In the rows, zero is written as 128.
A single turn carries every row of the set below to another of its rows. Some are shown first; where does it send the rows asked next?
mer: [121 106 125 123 158 136  83 123 130 129 130 104 155 122 150 134 115 120
 112  93 116  94 175 152 146 145 121 159 141 139 101 149 136]
nunep: [ 89 109 152 135 130 124  83 139 105 137 134 120 147 146 160  95 152 121
  84 131  89 136 152 138 126 111  86 127 137 150 100 149 104]
dasu: [ 99 112 148 137 116 124  74 144 108 141 135 111 147 150 169  98 143 125
  91 140  92 148 145 148 128 120 104 116 133 156  96 159 109]
kolo: [148 106  83 142 153 132  99 150 127 121 159 126 129 136 139 112 138  99
 108 113 126 116 137 114  94 138 131 125 136 143  91 110 129]
noket: [112 105 137 114 149 147 129 116 105 131 149  72 156 130 135 119 131 138
 105 116 121 114 132 155 111 160 121 119 125 120 138 149 125]
dut: [130 125 103 123 149  99 113 134 131 118 112 120 111 129 153 100 162 108
  98 125 108 109 120 120 104 106 118 141 122 140  83 112 159]
lel: [128 107 132 127 165 129  84 126 135 125 131 111 148 120 146 134 113 114
 107  91 118  95 180 146 139 141 126 160 142 140  99 146 136]
dekon: [122 115  99 110 150 131 130 124 128 134 138  97 115 156 152 127 148 103
 106 107 136 121 126 145 107 125 110 139 107 131  79 121 107]
bor: [118 123 109 110 104 137 100 130 160 130 118 111 114 110 121 148 157 132
 116 125 141  92 153 170 124 129 130 150 132 139  75 130 144]
zerus: [101 126 115 103 102 132 118 129 155 131  86 102 136  99 133 141 157 120
 104 126 145  79 144 153 109 123 123 138 122 139  88 136 148]
ped: [105 113 137 113 146 135 136 132 107 138 151  85 149 132 131  99 169 145
  99 137 110 129 120 145 109 130 130  98 124 119 134 135 124]
zem: [111 109 133 119 147 148 127 117 105 128 151  75 156 131 123 122 135 138
 113 108 122 108 145 152 110 160 114 111 130 114 132 146 127]
tido: [114 114 114 105 150 119 101 153 155 155 125 120 112 125 137 122 139  91
 108 137 102 105 155 159 128 141 133 145 137 173 132 106 167]
lele: [127  94 136 116 157 148 102 117 123 129 143  92 156 127 141 132 115 122
 116  94 126  91 156 154 117 157 116 147 146 128 117 151 135]
tora: [101 141 115 137 101 137  79 149 102 146 121 119 140 135 156 119 150 110
 100 136 105 154 139 159 114 124 134  96 125 170 127 128 112]
dezip: [ 89 129 109 145 119 115 110 125 121 127 103 119 158 113 164  93 137 101
 110 134 127 111 107 114  99 111 119 122 135 137 134 159 116]
Tozof: [127  90 109 144 150 124 110 167 147 126 142 118 153 104 138 112 138 108
  97 167  98 117 144 149  92 149  94 109 149 172 112 145 159]
funu: [ 80 132 105 119  99 124 123 119 144 125  81  98 144  92 157 109 146 109
 104 134 127  91 127 137 101 114 114 130 124 145 114 146 130]
Lizul: [114 109 116 112 148 122  93 155 152 157 123 113 119 125 130 123 135  93
 110 139 102 100 161 154 136 146 136 138 142 174 133 109 167]
sezov: [123  87 108 146 141 124 114 174 150 124 140 120 163 110 136 121 139 113
  98 167  98 114 138 152  89 148 104 101 140 172 116 137 152]
Muled: [105 141 128 136  93 119  71 156 100 119 130 128 145 150 135 105 160 140
  97 131 121 137 134 161 118 127 121 104 135 126 106 152 133]
semal: [ 89 133 112 118  95 119 122 120 144 126  83 107 149  96 160 115 146 116
 101 133 127  91 125 126  96 113 113 125 127 138 115 158 138]
nefi: [121  97 106 153 143 126 109 160 127 132 135 128 169 114 147 129 158 119
  95 163 109 129 128 158  76 134  88 101 134 146  88 152 120]
Lubop: [115  92 107 118 154 126 109 160 158 132 129 114 141 112 138 121 140  96
 105 156  98 107 147 145 119 147 128 131 149 188 125 118 175]
vep: [110 138 122 140  96 119  80 154 103  98 130 130 149 133 127  97 172 127
 102 136 126 138 137 162 124 131 125 113 141 122 100 147 124]
pivu: [104 132 113 128 114 140  81 128 108 154 128 125 132 128 147 114 153  97
 109 144 117 164 137 161 105 126 121  95 127 170 132 123 111]
zub: [122 123 113 106 101 134  96 135 158 132 110 105 117 104 131 145 161 130
 114 127 138  85 156 174 126 123 128 143 135 142  79 135 149]

ped goes to nefi
tora goes to Muled
Now these:
vep goes to nunep
zem goes to Tozof
lele goes to Lubop
dut goes to dekon
noket goes to sezov
lel goes to tido
mer goes to Lizul

